Rotation paths and how fast each direction turns (degrees per step):
Each turn is a multiple of 5 degrees from 10 to 175, or 0.
Each row of a path follows its step; steps can be skipped.
Path 1:
step 0: [ 1.29  0.66 -1.38  0.08 -2.03  0.68 -2.28 -0.13  0.92  0.23  2.01  1.42
  3.33 -1.08  2.23  1.00 -0.74  1.26 -1.27 -0.97 -0.93 -1.79  1.37  2.59
 -0.54  0.43  0.49 -1.19  1.68 -0.94 -2.44 -0.55  0.81 -0.74 -3.26 -2.11
  1.47 -0.11 -0.37  1.10  1.69 -0.73 -2.51 -2.78 -2.74  1.04  1.83 -0.13
 -0.63  1.82 -1.32 -2.02  1.41 -2.02  0.63 -0.41  0.44  1.45 -0.29 -0.27
  0.47  2.43  0.46  0.23]
step 1: [ 3.04 -0.70  0.09 -1.23 -1.64 -0.65 -2.33  1.67 -0.46  0.94 -0.58 -0.35
 -0.18 -0.88 -1.69 -2.80 -3.17 -2.10 -0.48 -1.04  0.19 -0.10  0.36  3.38
 -0.83 -1.16 -1.24  0.91 -1.02 -0.12  0.98 -0.54  2.58 -0.02  1.76 -0.60
 -1.47  1.55 -2.02  0.87  0.72 -1.17  0.13 -1.15 -0.23 -0.27 -0.60 -2.61
  2.11  1.52  2.81 -2.18 -2.78  0.14  0.10 -1.45  1.50 -0.25 -0.35 -0.62
  1.00 -0.29  3.30  0.03]
step 3: [ 1.07  1.32  1.87 -0.87  0.49 -4.06 -4.87  0.95 -0.36  0.80 -0.79  0.68
  0.38 -1.07  0.59  1.89 -0.85 -3.28  1.06 -1.92  1.15 -0.06 -1.87 -1.20
 -0.23 -0.31  0.81  0.29 -1.38 -0.62 -0.53 -2.01 -0.81 -1.93 -0.55  1.34
  0.11  0.22  1.83  0.04 -0.33 -0.70  0.43 -1.07 -1.74  2.33 -1.15  0.77
  0.61  1.95  1.10  0.20 -1.01 -2.90 -0.94 -1.53  1.26 -0.37  0.26  1.18
  1.06 -1.01  0.09 -3.41]
step 4: [-2.26  0.75  1.21 -0.24 -0.85 -1.52 -0.92  0.34  0.51 -1.36  1.99 -0.85
  2.64 -1.86 -0.91  0.27 -0.02 -1.29 -0.18  1.57 -1.34  1.16 -1.78  2.34
 -1.48  0.03  2.31 -3.73  0.22 -1.12 -1.43  0.64 -1.01  0.24  2.50 -2.36
 -2.25 -0.79  0.63 -0.35 -0.54  0.92  4.09  0.89  0.89 -1.89  0.31  1.69
 -0.45  0.04  0.50 -1.63 -2.95  1.48  1.11 -2.93 -0.04  0.63 -0.13  1.06
  0.78  1.12 -0.44 -0.81]
step 5: [ 3.20  0.62  2.93 -0.66 -1.71 -3.39 -1.13 -1.37 -1.38 -0.73  0.62  1.73
 -0.52 -3.07 -1.17  0.11  0.21  1.20  1.52  0.84 -1.69 -2.81  0.34 -0.54
  1.00 -1.06 -0.05 -0.55  0.79 -1.16  2.26  1.07 -0.97  1.10 -0.25 -0.08
 -0.60 -1.55 -0.03  1.71  0.37  0.16 -0.13  1.53  0.39  1.84 -2.05  1.74
 -2.59 -1.67  1.12 -2.02  2.52 -0.06 -0.99 -1.64 -0.03 -0.37  2.16  0.45
  1.30 -2.65 -1.50 -1.10]
step 6: [-1.39  0.14  0.87 -2.42 -3.29 -0.24  0.11  2.72  0.80  1.82  0.71 -2.24
  2.51 -1.60  0.49  1.66 -0.80 -1.46  0.86 -0.79  0.37  1.22  1.20  1.70
 -0.93  1.03  0.53  2.67 -0.40 -0.12  0.71  0.52  1.68 -2.26 -0.53  0.66
 -1.70 -0.52  1.98 -1.31 -0.32 -1.17  1.20  1.04  2.24 -0.09  3.00  3.11
 -0.54 -2.18 -1.12 -1.77  0.73 -0.12  0.72 -0.74 -0.87 -2.47  0.36  1.28
  0.28 -2.22 -2.00  0.68]
step 7: [ 0.53 -1.44 -0.39 -1.13 -0.94 -1.21 -0.51 -0.85 -2.40  0.44  2.02  2.48
  0.50 -2.07  0.51 -2.85 -2.06 -0.74 -0.48 -0.12 -2.20  1.35  1.40 -1.17
 -3.49 -1.97  1.72  0.28  1.21  0.10 -0.91  0.37 -3.51  0.15  0.29 -2.35
 -1.26  0.44 -0.87  2.64 -1.03 -0.21  0.03 -0.72 -1.52  1.17  3.32  1.29
 -0.21 -2.46 -2.18 -0.33  1.68 -0.43 -0.16  1.83  1.83 -0.31  1.64 -0.94
 -0.02  0.12 -1.03  0.35]
step 9: [ 1.30 -1.67  0.50  3.68 -1.37  0.14  1.71  0.50 -1.04  1.53 -0.84  1.71
  0.36 -3.12  0.04  0.22  1.63 -0.33 -0.31 -2.57  0.85  1.64 -0.04  0.18
 -0.59 -3.36  0.42  1.22 -0.73  2.46 -2.63 -2.81  1.01  1.53 -0.60 -0.55
 -2.09  0.76  0.96  2.19  0.38 -1.02 -0.37 -1.94  1.70 -2.10  0.57 -0.20
  1.70 -2.07 -1.16  0.39  1.53  0.32  0.48 -2.97  1.83 -0.69 -0.33 -0.67
  1.72  0.32 -0.15  1.17]
step 11: [ 1.03 -0.36  0.59  2.56  1.02 -2.19  2.39  1.14 -1.22  0.46  0.98  1.90
  0.28  0.61 -3.03 -1.37  1.17 -3.16  0.80  1.95  1.16  0.93  2.10  0.60
 -0.84 -1.40 -1.42 -0.59  0.11  2.59  0.76 -0.63  1.79 -2.03  2.06 -2.13
 -1.05 -0.53  0.76 -0.92  0.17  0.95 -0.20 -1.82 -0.10  0.10  0.13  0.99
  0.75  3.26 -2.40 -0.82 -2.03  0.33  0.78 -2.78 -0.52  0.80  0.18  1.30
  2.52 -0.36  0.45 -2.10]
Directions:
[ 0.47 -0.08 -0.40  0.18  0.35  0.20 -0.20 -0.02  0.17  0.68 -0.35 -0.67
 -0.14  0.09 -0.40  0.02  0.15 -0.39 -0.23 -0.25  0.21  0.15  0.07  0.54
 -0.47  0.93  0.68 -0.29  0.80 -0.08  0.43 -0.13  0.27  0.57  0.59 -0.02
 -0.04  0.28  0.50  0.62 -0.52 -0.04 -0.01  0.27  0.10 -0.04  0.36 -0.09
  0.28 -0.43  0.29  0.39  0.01 -0.63  0.19 -0.54  0.62 -0.04  0.24 -0.09
 -0.13  0.29 -0.38  0.18] -> 130
[ 0.09 -0.10  0.29 -0.28  0.03 -0.59  0.33 -0.23  0.27  0.31 -0.77 -0.13
  0.19 -0.41 -0.23  0.27  0.48 -0.87  0.70  0.49 -0.25 -0.21 -0.18 -0.22
 -0.14 -0.48  0.13  0.30  0.03 -0.10 -0.25 -0.36 -0.53 -0.12  0.16 -0.39
  0.05 -0.01 -0.05  0.02 -0.16 -0.61  0.25  0.42 -0.09 -0.58  0.60 -0.03
 -0.58 -0.62  0.15  0.16  0.31  0.39 -0.07  0.76  0.08  0.03  0.10  0.47
  0.35 -0.19 -0.53  0.75] -> 25
[ 0.15  0.57 -0.29 -0.28 -0.36  0.44  0.30  0.63  0.48 -0.29 -0.32  0.02
  0.20  0.38  0.07 -0.29  0.10  0.25  0.23 -0.23  0.39 -0.13  0.45  0.30
 -0.02 -0.68 -0.06 -0.10 -0.29 -0.44  0.28 -0.32  0.47  0.36  0.05 -0.18
 -0.49  0.36 -0.08 -0.42  0.05 -0.32 -0.57  0.59 -0.09 -0.13 -0.33 -0.38
 -0.74 -0.43  0.19 -0.21  0.63  0.71 -0.05 -0.66  0.68 -0.38  0.55 -0.19
 -0.20 -0.25  0.10 -0.36] -> 85
[-0.03  0.45 -0.14  0.01 -0.08 -0.47  0.12 -0.63 -0.03  0.15 -0.07 -0.37
  0.41 -0.02  0.10  0.33  0.31  0.14 -0.60 -0.56 -0.09 -0.09 -1.00  0.35
  0.28 -0.02  0.14 -0.23 -0.14 -0.57 -0.15 -0.19 -0.58  0.40 -0.02 -0.31
  0.27  0.53 -0.06  0.57  0.59 -0.13 -0.08  0.49  0.11 -0.70 -0.09  0.39
  0.44  0.35 -0.31  0.21  0.70  0.50 -0.10 -0.27 -0.43  0.12 -0.14 -0.36
  0.44  0.38  0.46 -0.63] -> 80
[ 0.06  0.34  0.54 -0.50  0.51  0.53 -0.04  0.90 -0.35  0.42 -0.14 -0.16
 -0.58  0.10  0.21 -0.41 -0.36  0.09  0.37 -0.31 -0.08  0.10 -0.79  0.48
  0.26  0.05 -0.61  0.00  0.07  0.16  0.23 -0.07  0.04 -0.22  0.34  0.34
  0.14  0.43  0.27 -0.13 -0.23 -0.14  0.34  0.45 -0.13 -0.26  0.34  0.50
 -0.40 -0.15  0.08 -0.75  0.06 -0.03 -0.55 -0.01 -0.14  0.82 -0.98 -0.08
 -0.20  0.14  0.01 -0.01] -> 160
[-0.36 -0.07  0.36 -0.13 -0.14 -0.46 -0.48  0.55 -0.23 -0.32 -0.20 -0.19
 -0.32  0.43  0.05  0.03 -0.12 -0.33  0.12 -0.45 -0.01 -0.69  0.15 -0.02
  0.20 -0.32  0.43  0.41  0.28  0.27  1.19 -0.03 -0.48 -0.10 -0.29  0.42
 -0.11 -0.03  0.26 -0.06  1.02 -0.05  0.20  0.63 -0.35 -0.06 -0.10 -0.33
  0.65  0.34  0.64 -0.19 -0.05 -0.14  0.33  0.37 -0.03 -0.38  0.37 -0.29
 -0.15  0.59 -0.06  0.33] -> 155
Path 2:
step 0: [ 1.51 -1.84  0.12  0.82 -2.24  0.43  1.11 -0.16 -1.36 -0.49  0.04 -1.03
  1.23 -1.66  0.03 -1.83 -0.51  1.72 -3.25  0.99  0.39  1.20 -1.09 -0.39
  1.44  1.56  0.86 -3.35 -1.87  0.28 -0.66  0.07  0.58 -2.58  0.40 -1.78
  0.41  1.37  0.15 -1.03 -0.05 -0.28 -1.19  1.38 -0.03 -0.65 -0.04 -1.46
  0.66  1.36 -0.19 -1.61 -1.48  2.00  1.00  1.89  1.33  2.08 -2.05 -1.08
 -0.68 -0.81 -0.08  1.63]
step 1: [-0.74 -0.09 -1.01 -2.57 -1.05  1.42 -0.06 -1.16  1.41  0.40 -0.12  1.82
  0.65 -2.75 -1.04  0.82 -1.61 -0.48 -1.44  0.30  1.64  1.01  0.99 -1.12
 -0.38  0.28 -0.33  0.90 -1.95  0.51  1.15  0.99 -0.10  2.63  2.09  3.13
 -0.53  0.16 -1.36  2.21 -0.47 -0.28  0.75 -0.47 -0.36 -0.01  2.31  0.17
 -0.55 -2.10 -0.77  0.76  0.62 -2.42 -0.32 -1.56 -2.73 -1.50  1.44  0.43
  1.87  0.34  1.26  0.59]
step 2: [ 1.69  0.40  0.78  2.25  2.89 -0.75 -0.77 -2.32  0.78  0.44 -0.61 -2.29
 -0.57  0.94  0.76  0.01 -1.25  0.64  0.92  0.49  0.12 -0.50 -2.61  2.16
  1.05  0.99 -2.02 -0.76 -0.54 -1.14 -1.91 -0.49  2.52  1.59 -0.40 -2.90
 -0.85  0.05  0.79 -1.21  0.76  0.45 -0.31 -0.93  1.78  0.66  0.04  0.51
  0.34  1.45  1.33  1.10 -1.66  1.07 -2.55  1.34  0.81 -0.21  0.63  0.82
  1.94  0.17  2.25  0.07]
step 3: [ 0.47  0.08 -1.17 -1.52 -1.14 -1.19 -1.05  3.13 -1.20  1.96  0.60 -1.00
 -0.95  1.17 -0.31 -2.85 -0.61 -0.81 -1.17  0.49 -0.24  1.56  0.47 -4.41
  0.07 -0.33 -0.92  1.72 -0.06  1.44  1.73 -0.90  2.25 -0.98 -0.12 -0.10
  1.26 -0.10  2.16 -1.26  0.43 -1.00 -0.45  1.20 -2.15  1.82  1.64  0.61
  0.31 -1.39  0.42 -0.49  0.58  0.29  2.03 -0.69 -1.88  0.04  0.60  0.58
 -1.88  0.98  0.01 -0.36]
step 4: [-0.55 -0.85 -0.33  0.38 -1.86  1.47 -1.63 -0.36  1.28  0.19  0.53 -1.56
  2.34  0.76  1.54 -0.14 -0.25  0.88  1.14 -1.43 -0.53 -0.04 -0.29 -0.16
  1.09  1.03 -0.69 -0.61  2.34 -2.31 -0.82  0.07 -2.41 -0.47  0.88  1.41
 -1.50 -0.36 -0.27  0.67 -1.82  0.62  0.99 -0.44  0.99 -0.11  0.02 -1.71
  0.68  0.05 -0.77 -0.27 -1.02 -3.42  1.03  1.98  2.73  0.89 -0.77  1.62
  4.25  1.04 -0.49  0.75]
step 5: [ 0.49 -2.01  0.78  0.38 -0.84  1.27 -0.29  2.50  1.39 -0.47 -0.30  2.19
 -1.73  1.92  1.09  1.08 -0.81 -1.87 -2.35 -1.04  0.11 -1.57 -1.62  1.28
 -2.66  1.20 -0.58  2.48 -0.61  1.71 -1.49  1.68  0.44  1.70  0.39 -1.03
  3.46  0.71 -1.18 -0.28  0.17 -0.88 -0.17 -0.86  1.38 -0.80 -0.63 -0.80
  1.24 -0.06  1.24 -0.35 -0.44  1.56 -0.79 -0.57 -1.69  0.02  1.08  0.73
 -2.24  0.67  0.98 -0.11]
step 6: [-0.30  0.17 -0.50 -1.21  1.79 -1.65 -0.74 -0.04  0.61 -0.68 -2.46 -2.15
 -1.39 -0.62  0.46  0.20  0.82  0.13  1.89 -1.38 -1.05 -1.77  1.40  0.05
  0.54 -0.31  0.65  0.27  2.02  1.71  1.97 -0.28  0.95 -2.59 -0.76  0.72
 -0.93  1.29  0.90  1.92  1.15 -0.33  1.12  0.75 -1.73  0.32 -0.87  3.23
 -0.31 -0.40 -2.05 -0.51 -2.07 -0.47  0.73  2.01  0.82 -0.60  2.32 -1.74
  2.27 -1.05  1.45 -1.43]
step 7: [-0.22 -1.59  2.05 -0.13  0.57  1.86  0.91  0.46 -2.63 -2.09  2.77  0.52
 -0.53  2.00  0.71 -0.06  1.14  1.56 -0.32 -0.11 -4.04  1.62  0.35  0.34
 -1.46  1.46 -0.02 -1.65 -0.33 -1.80  1.57  0.02  0.93 -1.40 -0.91 -0.04
 -0.27 -1.14 -0.80 -1.84 -0.15  0.57  0.27  1.44  1.15 -0.85 -0.68 -1.17
  0.41 -1.15  1.19  0.30  0.57  0.77  1.00 -1.60 -0.44 -1.77 -1.31  1.93
 -0.28  1.65 -0.40  2.39]
step 11: [-0.16  0.49  1.53  1.60  1.17  1.57 -1.83 -1.92 -0.98 -2.39  0.85 -3.70
  1.97 -0.78 -1.62 -0.22 -0.16  1.50 -1.51 -2.27  0.26  0.09 -0.90 -1.41
  0.11 -1.90  0.25  0.27 -0.44 -0.99 -1.40 -2.15  0.59  2.68 -0.84 -1.70
 -1.51  0.54  0.66  0.63  0.52 -0.59  0.82 -1.27 -1.49  0.14 -0.28 -0.93
 -0.97 -0.34  0.53  0.40 -0.01  0.24  1.82  1.41  0.64  1.38 -2.74 -0.63
 -0.73  1.69  1.85  0.74]
Directions:
[-0.21 -0.68 -0.14  0.36  0.21  0.81 -0.29  0.41 -0.47 -0.10  0.10 -0.47
  0.47 -0.12  0.42 -0.25 -0.01  0.62  0.11  0.06 -0.11  0.02  0.01 -0.66
  0.03 -0.18  0.84 -0.39  0.31 -0.06  0.75 -0.17  0.60  0.05  0.08 -0.27
  0.22 -0.01  0.16 -0.47  0.30  0.57  0.26 -0.02 -0.46  0.47 -0.03  0.47
  0.34  0.39  0.27  0.48  0.35 -0.33 -0.21 -0.40  0.40 -0.12 -0.44  0.03
 -0.19  0.02 -0.35 -0.71] -> 95
[ 0.26  0.35 -0.14 -0.14  0.61  0.41  0.04 -0.12  0.22 -0.10 -0.55 -0.19
 -0.16 -0.05  0.12 -0.69 -0.79 -0.28 -0.09  0.30  0.25 -0.03  1.03 -0.07
  0.34 -0.34 -0.02 -0.16 -0.23  0.81 -0.01  0.14 -0.39  0.08 -0.33 -0.56
  0.59  0.45  0.15 -0.01 -0.68  0.27  0.47  0.35 -0.53 -0.15 -0.49 -0.03
  0.03  0.04  0.00 -0.68  0.42 -0.05  0.60  0.24  0.14 -0.41 -0.47  0.29
 -0.02  0.06  0.34  0.17] -> 130
[ 0.52 -0.30 -0.06  0.64 -0.14  0.49  0.10 -0.14 -0.22 -0.08 -0.34 -0.08
  0.54  0.45 -0.44 -0.31  0.56 -0.16  0.11 -0.56 -0.57  0.19 -0.30  0.07
  1.11 -0.09  0.00 -0.33  0.05  0.12 -0.02 -0.32 -0.45  0.11 -0.63 -0.04
  0.09 -0.01  0.13 -0.11  0.43  0.85  0.20 -0.79  0.40 -0.26  0.15 -0.39
 -0.28  0.17  0.17 -0.48 -0.32 -0.21  0.02 -0.03 -0.42 -0.46  0.43 -0.17
  0.03 -0.54  0.43  0.27] -> 155
[-0.36  0.14 -0.93  0.19 -0.20  0.02  0.72 -0.47  0.43  0.35 -0.06  0.44
 -0.38 -0.46  0.31  0.19  0.11  0.03  0.06 -0.37 -0.40 -0.07 -0.48 -0.70
  0.40  0.16 -0.36  0.68  0.02  0.60  0.75  0.08 -0.38  0.12 -0.23 -0.78
 -0.48 -0.41 -0.26 -0.02  0.13 -0.38  0.10 -0.08  0.04  0.17 -0.40  0.18
 -0.33  0.35 -0.54  0.07  0.21 -0.56  0.15 -0.06 -0.15 -0.16 -0.25 -0.36
  0.46  0.36 -0.06 -0.42] -> 160
[-0.52 -0.47  0.51 -0.10  0.52  0.25 -0.18 -0.19 -0.49  0.97 -0.37 -0.02
 -0.14 -0.10 -0.49 -0.07 -0.05 -0.18 -0.51 -0.02  0.17 -0.42  0.34 -0.15
 -0.25 -0.05 -0.35  0.19 -0.12 -0.57  0.29 -0.04 -0.28 -0.21  0.06  0.07
  0.24 -0.78 -0.16  0.10 -0.03  0.41 -0.16 -0.12  0.11 -0.11  0.04  0.61
 -0.14  0.71 -0.57 -0.29 -0.01 -0.05  0.03  0.77 -0.81  0.16  0.08  0.77
  0.19 -0.49 -0.54 -0.25] -> 170
[ 0.11 -0.11 -0.30  0.55  0.56  0.09 -0.09  0.24  0.12 -0.18 -0.14  0.19
  0.29 -0.48 -0.19  0.00 -0.31  0.29 -0.56  0.48  0.60  0.13 -0.07  0.58
  0.46 -0.15 -0.06 -0.15 -0.54  0.17  0.38 -0.38  0.26  0.04 -0.12  0.41
 -0.57 -0.10 -0.12 -0.26  0.49 -0.37 -0.72 -0.46 -0.63 -0.50  0.13  0.19
 -0.99 -0.20 -0.28 -0.12 -0.07 -0.04 -0.37 -0.09  0.17 -0.24 -0.56  0.01
 -0.16  0.28 -0.63  0.83] -> 35
[-0.17 -0.10  0.53 -0.37 -0.02  0.18 -0.30  0.38 -0.19 -0.31 -0.65  0.39
  0.00  0.27 -0.17 -0.38  0.03  0.25 -0.03 -0.65 -0.32  0.56  0.49  0.11
 -0.66 -0.18  0.06  0.51 -0.52 -0.16  0.13  0.01 -0.28  0.43  0.47 -0.33
 -0.23 -0.25  0.69 -0.31 -0.43 -0.30 -0.32 -0.38  0.17  0.61 -0.01  0.08
  0.17  0.28 -0.11  0.15 -0.09 -0.40 -0.12 -0.28 -0.62 -0.38 -0.42 -0.95
 -0.39  0.32  0.19  0.72] -> 175
[-0.21  0.74  0.50  0.43 -0.05  0.32  0.44 -0.50 -0.16  0.51  0.61  0.45
  0.89 -0.60  0.03  0.18  0.11 -0.17  0.11 -0.04  0.89  0.34  0.16 -0.28
  0.51  0.13  0.56 -0.09 -0.72 -0.28 -0.34 -0.23 -0.24 -0.30 -0.05 -0.45
 -0.29  0.09  0.32  0.10 -0.30  0.05  0.42 -0.14  0.01  0.29  0.03  0.29
  0.20 -0.17 -0.58  0.40  0.34  0.66 -0.24  0.00 -0.19  0.22  0.13 -0.26
 -0.60 -0.14  0.34 -0.02] -> 25
